In the rows, zero is written as 128.
Rotation paths and how fast each direction turns (degrees each step)
Each turn is a multiple of 5 degrees from 10 to 175, or 0.
Each row of a path follows its step; steps can be skipped.
Rotation 1:
step 0: [109 131 134 125 132 117 131 128 115 132 118 128 144 124 127 127 131 135
 121 133 126 125 124 128 123 116 121 123 115 120 131 131 126 124 124 122
 121 124 123 143 118 131]
step 2: [116 116 120 123 132 120 126 129 124 123 130 124 121 117 134 116 124 123
 126 134 131 113 134 125 131 119 134 111 125 128 128 126 136 133 127 131
 133 136 130 121 138 112]
step 3: [116 122 125 129 117 120 124 112 127 130 124 121 121 122 127 126 123 135
 121 124 129 113 132 122 128 134 136 142 117 132 138 133 135 126 119 129
 126 133 145 128 125 128]
step 5: [134 130 127 128 135 116 128 135 129 116 128 127 127 137 125 131 124 122
 118 116 132 131 126 127 130 126 120 116 111 134 147 128 131 115 121 126
 134 117 125 120 133 123]
step 6: [130 130 140 121 133 126 121 124 122 130 130 131 136 138 122 117 122 121
 133 128 122 125 120 119 134 136 126 125 118 142 141 143 129 130 141 124
 143 131 132 131 131 129]
step 7: [137 122 133 120 134 113 118 120 123 131 137 123 124 130 125 122 120 129
 117 120 127 132 131 130 132 133 122 131 131 126 129 128 134 154 132 125
 129 126 119 139 122 123]
step 8: [128 135 133 123 147 131 130 126 120 126 123 134 141 122 142 123 128 129
 121 112 135 117 130 131 127 130 121 133 121 117 133 125 131 134 118 137
 131 129 127 138 118 125]
step 9: [125 134 122 129 136 128 120 124 115 122 124 130 130 125 126 125 129 128
 115 126 118 123 120 121 123 125 127 123 135 110 126 137 117 121 138 136
 136 114 140 131 119 128]
step 10: [131 122 127 123 129 118 140 127 123 124 123 125 121 127 128 116 121 124
 130 140 124 115 147 113 121 124 128 117 125 122 127 126 115 128 137 128
 129 119 121 127 121 121]
step 11: [123 136 125 116 126 121 123 111 122 123 125 121 131 117 122 121 122 130
 135 136 136 125 139 118 127 119 130 128 126 137 131 132 143 120 118 141
 125 124 123 127 125 127]
Directions:
[129 128 129 127 128 128 127 125 132 127 131 122 126 134 127 125 127 125
 130 128 126 122 127 126 127 125 128 124 129 132 125 129 127 128 130 131
 130 133 125 126 128 129] => 85
[132 126 126 130 129 127 132 128 125 130 135 127 132 130 125 124 124 133
 129 127 127 131 130 125 126 128 132 129 128 127 127 126 125 129 124 128
 125 129 126 129 130 129] => 115
[129 125 124 126 126 127 128 126 135 128 130 130 128 126 132 128 128 130
 126 126 132 129 125 127 132 125 129 128 125 133 130 133 123 129 127 125
 126 127 130 128 131 128] => 35
Rotation 2:
step 0: [131 119 131 127 127 134 133 128 127 126 128 117 142 120 117 127 134 120
 125 134 127 113 134 128 116 124 118 134 133 146 128 131 115 121 114 131
 130 103 143 128 132 137]
step 1: [142 127 126 129 135 137 138 129 127 131 118 122 121 122 128 137 125 123
 132 119 135 123 151 123 137 131 121 119 128 128 138 140 126 128 102 113
 126 120 136 118 127 129]
step 3: [137 126 141 141 121 133 128 121 123 136 131 131 131 130 129 137 135 118
 116 117 151 114 129 120 132 114 131 120 130 135 135 132 140 121 120 133
 140 123 126 127 117 133]
step 4: [130 122 130 137 121 119 140 137 134 127 121 120 126 121 128 130 104 125
 116 132 127 116 129 125 133 130 130 130 132 148 138 133 132 116 116 145
 136 118 127 134 130 136]
step 5: [141 117 118 126 137 119 131 133 132 128 128 132 135 119 135 132 133 129
 130 131 144 114 130 131 151 129 124 129 116 147 135 135 121 123 118 125
 132 117 132 127 116 119]
step 6: [130 137 112 118 123 130 136 124 128 148 118 121 132 137 121 143 117 126
 118 129 138 117 133 133 137 131 114 128 140 139 136 117 121 125 127 130
 127 118 130 121 120 125]
step 7: [131 119 128 129 117 140 118 112 133 133 108 111 136 117 139 144 126 123
 129 128 141 120 135 118 132 115 126 133 122 127 132 130 127 123 128 133
 129 119 130 133 124 117]
step 8: [133 121 133 136 122 136 130 125 150 132 133 111 126 126 128 125 117 109
 119 127 135 130 141 140 135 127 132 126 130 134 120 119 130 114 117 131
 121 117 121 124 114 128]
step 10: [132 130 135 124 135 123 129 120 130 135 120 118 141 121 123 139 123 117
 122 129 133 126 134 132 144 126 120 104 127 147 129 130 126 130 120 128
 124 128 134 113 137 140]
step 11: [123 125 125 133 122 132 132 122 131 138 119 125 122 120 133 143 135 129
 117 138 128 124 128 118 135 114 125 137 126 139 119 124 119 129 109 123
 126 112 147 125 124 144]
Directions:
[126 131 126 129 131 130 126 128 126 129 128 135 129 130 125 128 124 125
 125 125 126 129 127 124 126 126 128 131 130 125 132 130 129 126 128 128
 127 123 130 123 125 126] => 130
[128 126 129 130 129 130 128 129 127 128 129 124 127 128 130 124 127 124
 126 130 129 125 126 124 126 129 134 128 128 128 125 129 132 127 132 128
 130 131 121 123 125 129] => 70
[130 125 131 128 130 131 128 130 129 129 126 132 125 127 130 129 132 132
 133 129 131 128 127 123 131 123 129 126 126 125 133 126 129 129 126 127
 125 127 126 127 125 128] => 175
[128 129 132 133 129 129 131 128 126 129 127 131 125 129 125 128 133 130
 127 126 126 128 129 125 127 130 129 128 129 130 125 132 131 130 123 125
 133 128 131 127 132 133] => 35
[121 122 131 126 127 124 127 127 130 130 128 127 130 132 130 127 129 130
 128 123 129 128 129 129 128 131 130 133 127 126 132 127 127 128 126 129
 128 130 128 123 130 130] => 0
[125 129 126 127 128 127 130 132 134 131 129 126 123 131 126 131 124 131
 127 132 126 126 127 128 127 129 130 127 134 125 127 127 126 129 128 132
 126 125 127 128 130 132] => 160
Rotation 3:
step 0: [105 125 130 112 130 144 130 124 122 134 124 113 132 127 147 133 129 135
 132 125 119 136 125 134 124 132 127 120 124 130 126 133 115 121 128 123
 120 143 123 122 131 135]
step 1: [140 141 126 144 126 125 130 118 124 122 144 117 126 147 121 129 129 114
 130 135 125 132 123 131 131 127 134 117 134 137 126 118 128 132 118 122
 124 128 114 123 129 110]
step 2: [129 121 130 130 126 129 127 124 124 126 130 140 142 132 133 122 128 138
 115 116 133 130 137 113 120 120 138 136 148 125 127 132 133 117 134 129
 117 127 121 146 140 138]
step 3: [142 128 143 126 124 130 129 140 133 125 133 122 124 128 126 124 132 136
 131 145 120 139 141 137 131 126 129 130 114 114 147 130 142 135 125 132
 131 123 142 134 130 121]
step 4: [125 132 114 125 129 122 138 137 132 129 123 121 128 121 141 139 122 137
 122 118 128 125 120 115 125 115 129 132 120 114 124 119 119 136 116 127
 124 130 127 120 107 143]
step 5: [124 120 134 133 128 139 121 127 133 128 123 114 130 123 136 122 108 124
 121 137 127 123 125 141 133 142 131 120 131 129 117 121 124 121 126 146
 131 138 119 125 129 106]
step 6: [134 135 124 128 125 116 139 136 113 131 128 138 129 133 123 139 127 135
 139 121 123 135 131 121 123 130 127 110 138 133 132 136 124 119 139 124
 114 130 114 112 140 126]
step 7: [130 120 132 131 133 138 125 123 130 130 127 132 135 143 128 126 129 124
 127 136 108 121 138 129 114 124 143 137 134 146 132 125 148 138 125 129
 118 124 139 135 121 127]
step 8: [130 125 121 121 123 132 118 130 122 123 135 118 131 136 141 122 138 144
 133 127 122 135 130 122 145 131 112 126 129 110 136 132 125 131 125 116
 127 133 122 143 120 140]
step 9: [142 138 120 130 116 118 137 134 129 124 133 119 124 126 125 132 116 122
 110 132 140 130 129 139 124 120 119 139 130 134 131 109 128 128 115 142
 129 128 131 135 122 118]
Directions:
[129 129 129 130 127 127 127 130 123 128 128 125 128 128 125 131 130 125
 133 126 132 127 131 131 127 130 130 132 122 128 129 126 129 126 128 130
 124 134 128 128 129 132] => 125
[126 133 127 129 124 129 128 131 130 126 131 125 129 130 130 122 128 126
 127 125 129 129 126 124 131 131 127 131 127 133 128 129 123 123 126 131
 127 128 128 126 124 125] => 90
[128 126 129 125 125 125 131 129 129 127 128 127 123 125 131 127 131 127
 127 127 127 129 130 130 127 126 123 131 128 123 127 126 127 130 128 135
 132 129 128 128 123 130] => 70
[128 125 131 124 131 129 124 126 126 131 125 126 129 131 133 127 128 130
 130 127 128 126 130 129 132 131 132 131 130 127 125 128 127 124 125 132
 130 126 132 128 132 130] => 140
